Rotation paths and how fast each direction turns (degrees a step)
Each turn is a multiple of 5 degrees from 10 to 175, or 0.
Each row of a path follows its step; steps can be skipped.
path 1
step 0: [ -3  -5   6   1  -1   1 -10  10  -2  10 -10   7   8  -4  -4  -3  -9  -6
   8  -2  -6  -3  10   1  -4  11 -10   2   5   5   6 -17  12  -3  -7   0
   5  -8 -11  -4   5  -6  -5  -6  15 -13   7  -3   4  -1   8  -3  13   2
  -9  -2 -12   3   5   9  -9   7 -11 -11 -12   3   4   0  -4   1 -17   1
  -8  -2  -2  13   0  -5]
step 3: [ -3  -9   7  -1   6   1  -9   3   2  17   9  -3   6   5   8 -12  -4 -11
 -11  -6  -5  11  14   5   9   5   3  -8  -7  -4   0   3   2   2   7  -8
   3  -5  -8  -6   1  -7  -1  -3   5  -7   1 -10  -2  -3   3  13  -1  12
   3  -8   9  -5  -2   6   1   6 -13 -12   1  14   1 -22  -2   4  -6   4
  -1  -1  -3  13   9   4]
step 4: [-11   2  -8   4   2  11  -4   4 -11  13   4  -7  10 -15  -5 -17   3   6
 -10 -15   6   0   6  -2  10  -7  -4 -11   4  -9   6   3   4  11   4   1
   3 -12   1   0   6   2   0  -2   0  -3  12  -1  -3  -8   1   8  -6   2
   7  10  -3   4   2  -1   9   4 -15  -8   0   9   2  -6 -10   1 -10   9
   3   4  -1   3   3 -18]
step 9: [ -6   0  -2  11  -3   6  -8   4  -4  -6  -1  -6  -3   3   4  -8 -11   5
  -2  -6  -8   5  10  -8  15   1   0 -11  -5   1   7 -13   6  20   2  -4
  -1  -8   4  -6  14  -1   4  11   4  -6   5  -9   2   0   7  12   3   2
  -4   2  -6   1  -3  14  -1   4 -11  -7  -2   6  13  -8   2   1 -17  13
   4   6   9   8   0  -8]
step 11: [  2  -1   7 -12   8  -4 -11   3  -4  20   4   2   7   4   2 -14   0  -8
 -13   0   3   0  21   0   4  12  -4  -4  -2  -7   4   3   6   7  -5  -3
   7  -9  -4  -1   3  -2   6 -19   2  -7   8   1  -6   4  -1   7   6  12
   0  -6  -3   8   6   5 -12  12  -2 -11  -7   4  -8 -15  -3  -5  -1   6
  -3  -5  -6  11   7   1]
step 14: [-11  -2  -2  -6   5   2  -1  -2  -1   4   2  -2  -9  -2  -4  -8  -3   5
  -1  -8   2  -4   9   4  19   4  -7 -13  -8   9  11  -5   6   7  -1 -12
  -1 -11  -2  -7   8  -6   1  -1   8  -2 -11 -11  -2  -1   0  -3  -4  13
  -8  -6  -6   0  -3   8   1 -12  -4  -9   3  17   6 -16  -7  -4  -7  17
 -17  -1   3  -2   6   1]
step 21: [-12  -3   4  -2  -6   1   6  -9 -18  -2   8  -2   7  -6  -4 -13   5  -6
  -4   1   1 -16   7   3   4  -2   1 -16   3  -3   4   0   3   4  -4   0
  11 -13  -9   1   5  -8 -11  -9   2   1   8   3   3  -2  -3  12   4   6
   8  -9  12   3   0   4   8  -4 -15  -5  -6   3   5  -4 -13  10 -11  12
 -11   1  -3  10   0  -8]
step 23: [ -7  -4  -7 -10  -8  -3 -11  13  -1  13 -11   4   6  -3  -2  -7  -2   3
  11   0  -3  -7  17   6   8   1 -11   2  11   2  17  -9   4  -7   1   0
   1  -1  -3  -6   8  -5  -2  -1  10 -10   7  -8  -3   5  -3  -4  12   2
  -6   3  -9  -4   8  -6   0  -3  -2 -10   6   0  13  -1  -8  -6 -20   3
  -8   2   0   1  14  -3]
step 24: [  7   3   6   6  -3  -7 -10   0  -9  -3   4  -1   1  -5   6  -4   4  -5
 -11   7  -9  -8   9  -1   2   0  -2  -6  -6   3  14 -20   3   3  -2  -9
   1 -11  -9  -4   9   0   5  -3   1 -15   8  -3   9  -3   5  -8   2  11
  -8  -7  -7  -8   1   6  -4   1  -9 -10  -5  -3  22  -1 -11  -2 -21  -2
   4  -2   5   0   3  -1]
step 27: [  3   3   5  -5   4   9 -11   0  -6  16  11  -7   7 -10   3 -21  -2  -9
  -3 -16   1  -5   4   4  10   3  -3 -10  -4  -5  -4  -1   9  18  -8   5
  -7 -12  -9  -1  -2  -2   1 -11  -1 -15   8   1  -2   0   1  12   5   3
  -3   2  -1  -1   9   2  -5  11  -6  -9  -9  11   0   0  -5  -3  -5   7
   6  -3  -1   9   5 -11]
Directions:
[ 0  1  2 -1 -1  1  3  2  2 -2  2  2 -1 -1  1  1 -2  1 -1  0  2 -2 -2 -1
 -1  0  1 -3  2  0 -4 -1 -2 -2 -1 -2  0 -1 -3  0  1  1  0  1  1 -2 -4 -3
  0  2  3  0  2  3 -1  2  0 -2  2  0  1  1  0 -1 -4 -1  0 -3  0 -1  0  1
 -1  1 -2 -4 -1 -1] | 60
[-1  3  2  3  0 -1  2  4 -3  1 -1 -2  0  1 -2 -1  0 -1  0  0  2 -2  1 -1
  2 -1 -1  1  2  2 -1  2  2  1 -1  2 -1 -2  0 -1 -1  0 -1 -1  2 -1 -3  4
 -1  1 -1  3  0  1  0  2  1  2  3 -2 -1  2 -1  1  2 -1 -2  0  2  3 -1  0
 -1  1  1  1 -5  1] | 65
[-2  1  3  1 -1 -3  1  0  2 -1  1 -5  2 -1  2 -2  0  1  2  2  0  3 -2  1
 -2 -2 -1 -1 -4  0 -1  0  1 -2  0  1 -1 -1  1  2  1  2  2  3  2  2 -1  2
  0 -1  0  0 -1 -1  1  1  1  1  2  1  1  0 -4  0  0  0  1 -3  1 -4  0  1
 -2 -3  1  0  1  1] | 65
[ 1  1  2  2 -2  0  2  0  0 -3 -3  0 -2  0 -3 -1 -2  0  0  1  0  3 -2  1
  1 -2 -1  0  0  0  3  1  2 -1  1  1  4 -3  0 -1  0 -2  1  3 -1 -3  5 -2
  1 -4 -1 -1  1  1  0  0  2  2  1  1  1  1  2  0 -2  0 -1  0 -3 -1  2  1
  2  0 -1  0 -3 -1] | 90
[-2 -2 -1  0 -3  1 -1  0  2  0 -1 -2  1 -3  0  1 -4 -1  3 -5  0  0 -1  0
  0  1 -1  1  1  1 -1  1  5  2  2  0 -2  2  0 -1  1 -1  0  2  0 -1 -2 -1
 -1 -1  3  0 -1 -3 -1  0 -1  0  1 -1  1 -2  0 -4 -1  3  0  4  1  0  0  2
  0 -2 -1  0 -2 -4] | 80
[ 2 -2  2 -1  1 -1  2 -1  1  0  0 -2 -1 -3 -2 -1 -2 -1  1  2  0  1  1  3
  0  0  2  0  1  2 -2  0 -2  2 -1 -1  2  0  3  1  1  0  1 -3 -1  2  1  0
  0  2 -1  2  3 -2  2  2 -3  0  0  4 -2  0  0 -3  0 -1 -2  2 -3  2  1 -3
 -3 -1  1  1 -1 -2] | 70
